A single turn carries every row of the set below to another of its rows. Some are shown first; where does it send the rows asked next?
dima: [-16  15  40 -12  20  -8 -46 -21   1  25  -6  -4  -2 -37  14 -11 -30 -21
 -25]
nobes: [-27  14   9 -29   7   2   2 -18   9  22 -17 -31  -9 -39  -2 -25 -11 -17
 -10]
ruv: [-11  28  26  11  11 -30 -42 -15   1  22  -1  36  15  -1   7  13 -27   2
 -25]
nuvik: [-27  15  22  19 -13  -6 -13  11  -1  39  -4 -23 -17   1   1 -25 -22 -41
  -9]
maru: [-30  11  26 -15   3   9   0 -22  -3  28 -13 -45 -19 -32   7 -17 -16 -23
  -4]
Kinus: [-21  35   4  23 -10 -26   9 -11  -2  23  -6  20   8  24  -6  23 -12  16
  -3]
tasa: [-25  14  26 -10  15  -4  15 -39   7  32 -10  28  -7   5   3  32 -18  12
 -10]
Papus: [-36  17  39   5  17  -3 -34 -16  12  22 -17   0   6 -46  21 -14 -38  -4
 -31]
Dek: [-21  10  29  -8  29   1 -34 -14  -5  24 -13  -3   5 -44  16 -18 -30  -8
 -33]
Neran: [-18  25  -2  -4  -7 -10  22 -16   8  23 -20 -42 -15  10  -8   0   3   7
   1]
Zivun: [-15  30   5  31 -11 -33  -4  -6   9  20  -1  14   4  16  11  22  -3  20
   5]
tir: [ -9  24  36  26  13 -21 -30   3   2  19 -14  23  17  -3  25  14 -24  16
 -31]
rem: [-28   3  20   3  -3  -9  24   0   9  50 -11  10 -33   8   5   1 -30 -11
  -8]
gori: [-22  34  31  -1  18   2 -26 -51  -3  13  -4   6  26  -4  -2  27  -3  -3
 -12]
dukim: [-25  34  29  15   0   2 -44 -21  -8  17  -1 -24  21  -7  -3  -9  -6 -37
 -12]
fik: [ -3  32   2  27   2 -23   6   3   4  19 -12   5   2  21  12  22   9  15
  -5]
les: [ -4  19  24  21  13 -20 -38  -5   0  24   2  34  15 -15  21   6 -24  13
 -19]
Pubi: [-25  30 -15   6  -1  -7  21 -15  13  21 -14 -27 -20  -4   0   1  13  -4
  10]
zal: [-42  16  13 -15  14   1   5 -20   2  20 -25 -47 -13 -32   4 -16 -14 -14
 -14]
lafo: [-39  27  -3   9 -11 -19  22 -15  13  18 -18 -36 -14   6   1   8   1   3
  10]
dul: [-19  34  33  25   2 -27 -32 -12  -5  20   2  29  10  -7  28   7 -31  15
 -20]
Nozi: [-33  24   4   6 -17  -3  34 -15  -5  27 -13 -31 -13   6  -6   5  -4  -1
  10]
bil: [-28  20  33 -10  13  -8 -30 -16   0  20  -3  13   6 -49  21 -22 -32 -13
 -25]
Kegez: [-44  20   8  -8   9   6  -2 -26  19  22 -17 -31 -17 -46   6 -21 -16 -15
  -7]
tovuk: [-12  37  11  29  -9 -28   0 -11  -1  22  -9  -3  -4  28  11  21 -10  27
  -4]

Dek goes to lafo
tovuk goes to bil
nuvik goes to tasa
Now these:
Papus goes to Pubi
Kinus goes to dima

A single turn carries every row of the set below to another of its rows. Some are shown first; where does it send the rows asked next?
babi: [  0 -29   6 -31 -64 -21 -15 -34 -21  -9   9   9  31   4   6  25  -1 -16
   8 -25]
keto: [ 14 -22  -9  19  16 -31  16  -8  10 -19 -11  10  20 -18  13  20  26 -13
  17 -30]
Pemav: [-31 -40  33  -7  11  -2  25 -21  15  -8  -5  25  -1   4   6  -3 -19 -10
  13 -12]
begi: [  5 -18 -23  -6   8 -22  19 -21  -3 -25 -16   6  23 -15 -11  20  36 -31
   2 -27]
talop: [ -6 -18 -31 -16  14 -23  22 -16   9 -24 -27  25  31   1  11  15  26 -26
   7 -24]
moza: [  3 -21  -4  23  23 -21  17 -18  11 -21 -10  20  41 -16  10  29   2 -14
  27 -11]
Tuti: [ 14 -17  -3 -18 -61 -38 -16 -16   1  -2   2  15  37   1  30  21   5   3
  17 -26]
pilab: [-18 -19 -12 -27  -4 -13  27 -34  -6 -19 -13   4   4  -7 -28   2  26 -29
  -8 -16]
telu: [  2 -11 -22   1  14 -13  18 -27   6 -29 -16  23  45 -12 -12  22  18 -27
  12  -4]
duvis: [ 15 -16   2  -3 -56 -24 -24 -12  23   0   6  14  44  -5  23  15   5   3
  17 -16]
dip: [  6 -21  -9   6  22 -20  15  -2  26 -19 -18  33  30   0  24  11  17 -13
  17 -21]
fezu: [  1 -28  23 -28 -65 -12 -17 -30 -10  -3  16  16  24   6  -1  13  -7  -8
   8 -17]
naku: [-22 -28  30   4   1 -19  30 -18  18   1  -4   8 -13 -12   4 -12  -4   5
  13 -11]
Bogi: [-29 -23 -24 -36   4 -15  30 -33  -6 -21 -24  18  16   5  -3  11  12 -32
  -2 -20]
fibav: [-36 -21  19  -3   1 -22  39 -34  13  -1 -13  15   7  -9   8  -2 -22   6
  21   5]
govu: [ 16 -17  14 -14 -63 -28 -18 -13  12   2   8  21  31   5  26   8   1   9
  17 -16]
Gid: [-19  -6 -22 -23   1 -10  28 -39   5 -21 -18  19  31  -5 -24   5  14 -25
   1   7]
vuzof: [  7 -23  26 -19 -64 -16 -19 -19   7   2  15  22  25   5   9   5  -6   4
  13 -13]
bep: [  7 -13 -18 -16 -60 -34 -19 -21   8  -2  -4   7  46  -4  23  22  13  -6
  12 -21]
lilog: [  7 -24  -6 -26 -62 -35 -14 -27 -16  -7   3  10  37   2  20  29   5 -10
  13 -30]
duva: [ -7 -32  22  11  20 -10  16  -4  30 -12  -8  32  15   1  20   2  -6  -3
  20 -15]
Mudu: [  5 -26  26  -1 -57 -11 -25 -17  19   3  15  14  33  -3  13  10 -10   3
  15 -12]
seres: [-16 -27  16  21  16 -24  27 -22  13  -7  -9  17  23 -16  20  15 -18   1
  32  -5]
Gami: [-19 -31   6 -27 -67 -18 -12 -42 -13  -1   8  -1  30  -2   2  23 -10 -15
   6 -19]
Mazi: [  0 -28  20  24  13 -28  21  -6  21  -6  -6  11   4 -17  21   4   7   4
  23 -22]
nog: [-37 -10  -1 -25  -6 -14  38 -42   9  -9 -17  15  12  -6 -14  -8  -7  -8
   6  11]
ner: [ -9 -19 -15 -28 -66 -30 -12 -35  -9  -4  -1  -1  40  -3  12  25   5 -14
   6 -23]
Gir: [-29 -24  16 -21  -9 -10  32 -31   3  -6  -7   3 -13  -7 -20 -14   5 -12
  -4  -8]
Roku: [-11 -33  28 -15 -62  -8 -19 -31   1   2  18   6  26  -2   4  15 -18  -7
  11 -13]
Bof: [-42 -36   9 -30   3  -6  32 -34  -3 -13 -15  17   1   7  -7   1 -10 -23
   3 -13]

seres goes to moza
keto goes to begi
Now these:
dip goes to talop
fezu goes to vuzof
duvis goes to bep

A single turn carries every row of the set below to another of its rows. Some are shown first; where does it send the rows asked next?
Subu: [ -9  26   8   0 -17 -25  -9 -10   5 -21   1 -11 -17  29]
nuga: [ 19 -23  16  15 -23 -26  -6   1 -14 -37 -11   6 -20  31]
difi: [-12   1  19  22 -16  -5  -5  15  21  17 -23  27  11   6]
Nek: [-13  -1  22  30 -18  -9  -9  18  20   8 -18  27  19  14]
fopuv: [ 18   0   6  10 -41  17  25  -2   2   1  -8  29 -18  17]
tulo: [  8   5  20   3  -7 -27  -4 -10 -11 -28  -1 -15  -1  10]
tero: [-10 -29 -26   5 -26  -8 -17  35  -2 -22 -13   0 -22  22]
Kenen: [-13   1  -1  41 -11 -15  -2  19   2  36  19  10 -23  13]
kom: [ 21 -43  22  25   4  14  -1  17  -9  -4   6   1 -10  37]
Poge: [ 11   0  12  21   2  15 -12  40   0   9  24   5  19  12]
Kiget: [-12 -16   1  15  -8  13   5  11   9  20   7   1 -30  62]
davar: [  8 -16 -17   5 -41   8  -2   7 -29  15  17  -3  10   7]
katu: [-13 -32 -25  -1 -23  -8  -9  34  -8 -18 -14  -5  -9  21]
dag: [ -9  -2  29  25 -36 -38  -4   5  -5  -1  14 -18 -18  13]
vul: [  8  -8   9  29 -47   5  22   4  -5 -15   5  24  15  41]
niz: [ -7   5  -3 -24 -21  -5  11   2  -2 -12 -14  -3 -14  49]
somok: [ 22  -7  -8  19  17  13   4  32  11  17  12   2 -13  33]
Zigak: [  2  18  28 -15 -25   0  -7  20   6  -5  13 -22  -2  13]
liso: [ 10 -19  -9  45   9 -12   6  25   4  17  16   2 -11  42]
Zon: [ 10  -1 -17  24 -53   7 -27  12 -10   2  24  10 -16  21]

niz goes to Kenen
vul goes to davar
liso goes to tulo
Now these:
Zigak goes to Kiget
katu goes to difi

